Each row is where one point has got to under a steady rotation. How many steps took it there?
The counts run from 0 to 790.
[  0.6   1.1 -22.3 -38.6  16.2   2.6   6.4 -18.8  -3.7 -44.4  11.7 -10.6
 -28.2  -8.1   9.0  -3.9  14.8  42.1 -45.9   3.0 -10.4   0.6 -16.4  -6.9
  10.6 -10.9  12.4  -4.2  24.4   9.9 -22.0 -19.9  16.4 -15.7 -22.3  18.8]  338
[ 22.4  -7.7   3.7  -4.3 -19.0 -18.1 -25.2  19.9 -35.5  -9.4 -24.8 -13.2
  -5.0  25.1   9.4  11.2  15.4 -19.2 -50.2  12.2  15.4  -5.6 -29.6  -0.3
 -16.4  -9.3 -18.8 -13.6  11.2  22.1   1.2 -40.5 -16.2 -24.2 -13.8   0.2]  326
[ -6.6  -5.5 -15.6  16.2   6.1  10.5 -17.8 -27.1   6.7   6.9 -27.3 -47.9
  -3.5 -21.9 -31.7 -29.0  16.5  16.1  -6.4 -11.9  -5.3  12.9 -36.2 -30.3
  20.8 -32.9   7.1 -11.1  24.4  27.9   8.2   0.3 -25.1  -4.8 -18.4   2.3]  571
[  2.7 -34.7 -19.1 -10.3  13.5 -20.8  11.0  20.0 -32.7 -27.4 -26.2  10.9
  -7.3  14.3  24.0  -4.1  14.5  -5.5 -17.9   2.0  18.2   6.3 -13.3  22.1
  -1.7   3.6  31.2 -13.8   5.2  37.2  -2.3 -46.4 -10.4 -24.0 -34.1 -10.4]  530
[-11.8 -18.7 -10.3  -9.0  16.9  30.4  26.9 -28.1  11.5  -7.5  27.5 -43.8
  -9.5 -26.4  -3.4 -24.3  31.8  10.2  -3.4   2.3 -20.8   6.4 -19.4 -18.0
  23.2   5.3  44.2  10.4   0.0  12.1  -7.6   5.0   3.3 -22.1 -18.1  -8.7]  64
[ 16.4 -14.7  13.9   4.0  -6.1   4.6 -30.4  11.6 -29.2  29.5  -8.6 -28.3
  20.0  27.0 -16.3  -0.1  19.0 -34.1  -3.7   6.4  -3.6  -6.9 -12.7 -18.7
   7.4  -6.0   0.2  -9.1  -7.2  37.4  32.5 -27.0 -45.2  -5.9 -13.9 -14.5]  599
[ 25.4  -3.6  -0.9   4.2  25.6   0.4 -36.9  -0.5   5.7 -24.7  -0.5 -36.7
  -8.5   5.3  10.8 -13.0   0.2  -0.9 -46.7   8.9 -22.5  -9.6 -15.4  13.5
  -2.7 -17.2 -11.4   2.6  40.9  26.7   6.2 -41.6 -11.9   4.3   2.6  30.0]  543
[ -2.4 -53.9   3.3 -33.0  21.5  19.7  16.0 -21.8  -4.5  -3.4  14.7 -29.9
  14.1  -6.0  26.6  -7.0  26.8 -11.1  -6.8  -9.5 -23.0  29.7 -15.2   7.1
  11.6   4.9  27.6  10.6  -0.4 -12.1  14.5 -19.1  -5.9 -25.9 -26.8  -6.5]  259
[ 11.0  17.8   2.1  17.0 -12.9   8.6  11.9  12.7 -14.1  27.7   0.0 -23.1
  -4.5  -9.8 -31.4 -16.1  49.3  -0.7  -4.0 -13.6  18.3  -2.3 -40.0  -4.5
  -6.1   3.8   5.2 -10.1  11.6  62.6  15.0 -10.1 -17.8 -15.7 -21.1   3.4]  297
[-13.4 -17.0 -15.6 -21.6 -19.2   3.6  27.9 -28.9 -25.0   1.4  -9.9 -27.8
  -0.4  -6.3  -3.4   2.8  43.4  -2.7   2.4  -1.4  21.4  14.3 -57.0  -8.1
  10.6  -1.4  14.4  -8.4  -5.7  -2.6 -12.7 -10.9   0.9 -18.6 -46.1 -23.5]  679
[ 20.9 -11.6   5.6   7.3  14.1  12.1 -33.3  -8.7  12.8 -10.8  11.5 -57.7
  -2.3   1.5   6.3 -12.5   2.4 -10.3 -57.2  17.6 -31.9  -9.8 -11.8 -21.7
   7.2  -9.8  -7.0   9.2  27.4   9.1   3.8 -13.4 -10.9 -22.1  12.6   8.4]  45
[ 13.9  28.3   3.2  -6.5   1.1   5.6   0.7   6.9  -1.4 -12.1   3.6  -0.6
 -18.4 -18.5 -16.8 -11.4  40.1  37.7 -50.6 -11.0   2.9   0.1 -24.5  -7.6
 -11.0  -4.4  -2.9 -11.6  25.9  50.1   0.3 -11.0   6.5 -28.3  -7.0  31.0]  120
[  0.1  -2.8  17.1 -17.2 -14.0   4.4 -16.5 -32.1 -12.2  15.1 -23.0 -41.8
  18.9   1.2 -19.7   7.7  51.3  -9.0 -14.4  -1.1  10.7   7.0 -51.5 -27.2
  -1.7 -10.3 -13.1 -11.6 -13.8 -13.9   8.4 -10.1   0.8 -24.1 -23.9 -17.3]  277
[  2.6 -17.4 -13.1 -57.3  11.9  22.9  -1.8  10.7 -33.6  -8.8  39.5   0.1
  -6.8  18.4   0.0   0.4  10.2  11.5 -26.6  10.1 -30.3   0.0  18.0 -24.8
  23.9  -0.1  27.2  -1.0   2.6  28.2   3.5 -21.7 -23.6 -10.1 -28.1   1.4]  212
[ -1.4  -8.7  -3.5 -41.5  11.7  -0.2   4.8  -2.0 -30.9  -4.7 -14.1  19.1
  19.0  16.9  -8.3  10.1  38.5   4.5  12.1 -15.1  10.7  18.1 -15.6  16.8
  -2.7   0.0   9.2 -20.0  -4.4  30.0  20.3 -50.1  -9.5  -1.6 -44.9  -3.5]  704
[ -0.4 -23.8 -12.9 -42.4  36.0  -8.4   1.5  -4.6 -11.8 -46.3 -14.5  12.1
  -3.0   7.8  21.7  -1.7  18.6  17.1 -19.1  -7.3  -9.5  15.3  -3.8  23.4
   1.6  -4.6  31.2 -12.4  10.5  20.8   7.0 -50.6   4.7 -14.1 -27.4   4.8]  533
[-10.5 -31.8 -18.2 -36.5   3.4   7.9   1.8 -20.3 -35.0   1.3   9.4 -34.0
   6.2  30.2  -2.1   3.2   8.0 -20.6  15.2  14.3  -7.8  -0.4 -16.2 -17.7
  30.3 -13.3  20.6  -3.6 -11.6   1.4  -1.0 -28.0 -29.5  13.0 -43.0 -25.4]  382
[-11.2 -21.0 -12.5  -6.7  34.7 -22.2 -14.0 -32.8   0.5 -37.6 -52.1 -19.1
   9.0  -3.7   8.7  -7.6  20.5   3.8  -3.7  -1.5   6.3   9.9 -31.6   4.5
   5.3 -17.9  20.3 -16.8  -5.0   4.9   1.7 -43.1   6.6 -12.8 -26.0 -14.9]  355
[  2.8 -17.2  -8.2 -13.3  -4.9  -2.6  12.1  12.8 -40.3   9.8 -18.9   2.5
   7.8  18.7  -6.5   3.2  39.4 -14.9  15.3 -12.6  23.8   8.2 -30.2  19.0
  -1.4  -0.1  12.2 -14.5  -1.9  41.5  14.6 -40.7 -24.9  -5.1 -45.7 -10.4]  702
[  2.2 -16.0  16.8 -48.5  11.1   9.6 -27.7  -6.8 -31.4   2.2  -7.1   0.3
  29.8  29.4 -12.9  18.2  26.8 -15.7  -8.9  -0.7 -16.3   9.1  -3.1 -27.6
  11.0  -4.4   9.8 -13.8 -27.3  10.5  26.7 -31.2 -21.8 -19.9 -21.9 -17.6]  604
[ 10.8 -13.4  -7.7  11.1 -12.9 -13.0   6.8  23.0 -20.7  -5.7 -37.0   0.8
 -10.3 -11.2   2.3 -13.1  32.2  10.6 -35.7 -16.1  26.8  15.1 -38.8  10.7
  -9.1  -3.4   5.5 -16.8  13.6  46.5  -2.6 -18.7 -10.2 -41.6 -21.7   2.8]  126
[ -8.6 -19.2 -19.2 -23.7  35.9  25.0  16.2 -18.0  -5.4  -2.6  26.3 -20.7
   4.2  -4.1 -15.4 -23.4  27.6   2.9  26.8  -5.4 -21.4   7.1   0.6  -5.3
  29.9  -0.3  45.2   7.1   0.3  35.4  14.4 -20.3 -18.7   9.2 -30.6  -4.8]  586
[ -9.2 -19.5 -11.5  -6.7  42.9   0.9   3.1 -23.1  -5.8 -15.8   5.9 -33.5
   9.4  10.9  -8.7 -11.8  23.3 -19.5  31.6  19.6  -8.6 -11.2  -9.1 -10.4
  24.8   3.3  46.8  -4.0 -21.2  22.9  10.6 -33.8  -5.8   6.3 -26.5 -28.4]  583
[ 16.1 -36.5  10.9  42.1  10.6  -2.7 -21.2  10.0   5.2  10.6 -23.8 -41.9
  12.5  -9.5  13.9 -28.9  22.2 -28.3 -25.7  -0.4  -3.7   8.6 -24.3   1.5
  -2.6  -4.4  17.3   9.8  14.9  27.5  18.8 -16.5 -26.3 -40.0   7.4  -4.9]  249
[  7.2 -20.7 -16.6  42.8  14.2 -17.7 -24.3   7.0  -0.3 -21.1 -44.8 -34.3
  -5.2  -3.3   1.4 -28.8   1.7  -5.9 -28.7   7.6   6.3  -3.0 -27.7  -3.5
   4.0 -17.9  13.4  -9.5  20.5  44.9  -1.1 -25.6 -20.2 -20.5  -3.9  -6.8]  747
[  1.5 -25.2   7.9 -38.0  -5.0  17.4 -20.6   2.9 -42.8  28.4 -12.6  -2.3
  27.5  19.1 -16.4   3.0  25.4 -11.7  -4.5 -10.6  -6.6  22.0  -6.3 -25.2
  13.1  -7.8  10.8 -11.9 -10.4  24.2  28.1 -23.1 -45.9 -17.6 -31.6 -15.0]  602
[ 20.4  14.6  20.3   2.7  37.0   6.8 -29.2  17.0   7.2  -6.6  10.3  -9.6
   2.1   0.1 -20.0 -14.1  26.7   1.5 -28.6   5.7 -22.7 -10.9   8.7 -12.7
   1.7   5.9  16.4  -0.2  10.8  60.7  32.0 -28.6 -11.4 -19.9  15.3  17.0]  418
[-18.3 -13.1 -12.1 -29.6  -8.5   9.3  28.0 -37.0 -18.9  -3.1  -9.9 -22.2
   0.8  -8.5 -11.1   4.0  45.2   9.9   8.0  -7.9  13.8  16.2 -50.6 -10.6
   9.4  -2.4  15.0 -11.4 -14.8  -2.2  -7.6 -15.2   9.9 -16.6 -46.0 -19.1]  680
[-10.6 -23.4 -12.5 -19.3   5.6  -2.3   5.4  12.1 -35.4  -5.1 -12.0   8.9
   3.5   8.0 -20.6  -7.7  24.2   1.8   4.6   8.3   3.1   4.0  -3.9 -32.8
  22.4   3.3  53.0 -19.1 -23.3  42.7   7.5 -15.8 -20.9 -26.6 -34.2 -31.4]  406
[ 24.4  20.8  29.5 -20.1 -12.2  20.6 -23.3  -5.0 -15.9  24.8   5.5 -19.4
  12.8   9.9 -25.4  11.0  46.7  -8.4 -29.3  -9.4  -3.5  -1.2 -28.3 -14.7
 -13.0  -4.4 -32.9  -6.0   4.3  27.2  25.6 -22.0 -10.8 -14.8  -7.6  13.5]  98
[ -4.9  19.7  -1.6 -20.9  13.3  31.1 -10.1 -26.5   5.0   9.2  25.9 -41.4
  -5.7 -10.6 -45.0 -14.3  35.0  19.8  -7.5   1.4 -26.3  -6.8 -12.8 -47.0
  20.6 -12.9  10.4   1.0   7.4  26.5   8.2   7.1  -9.1   2.8  -8.4   5.5]  790
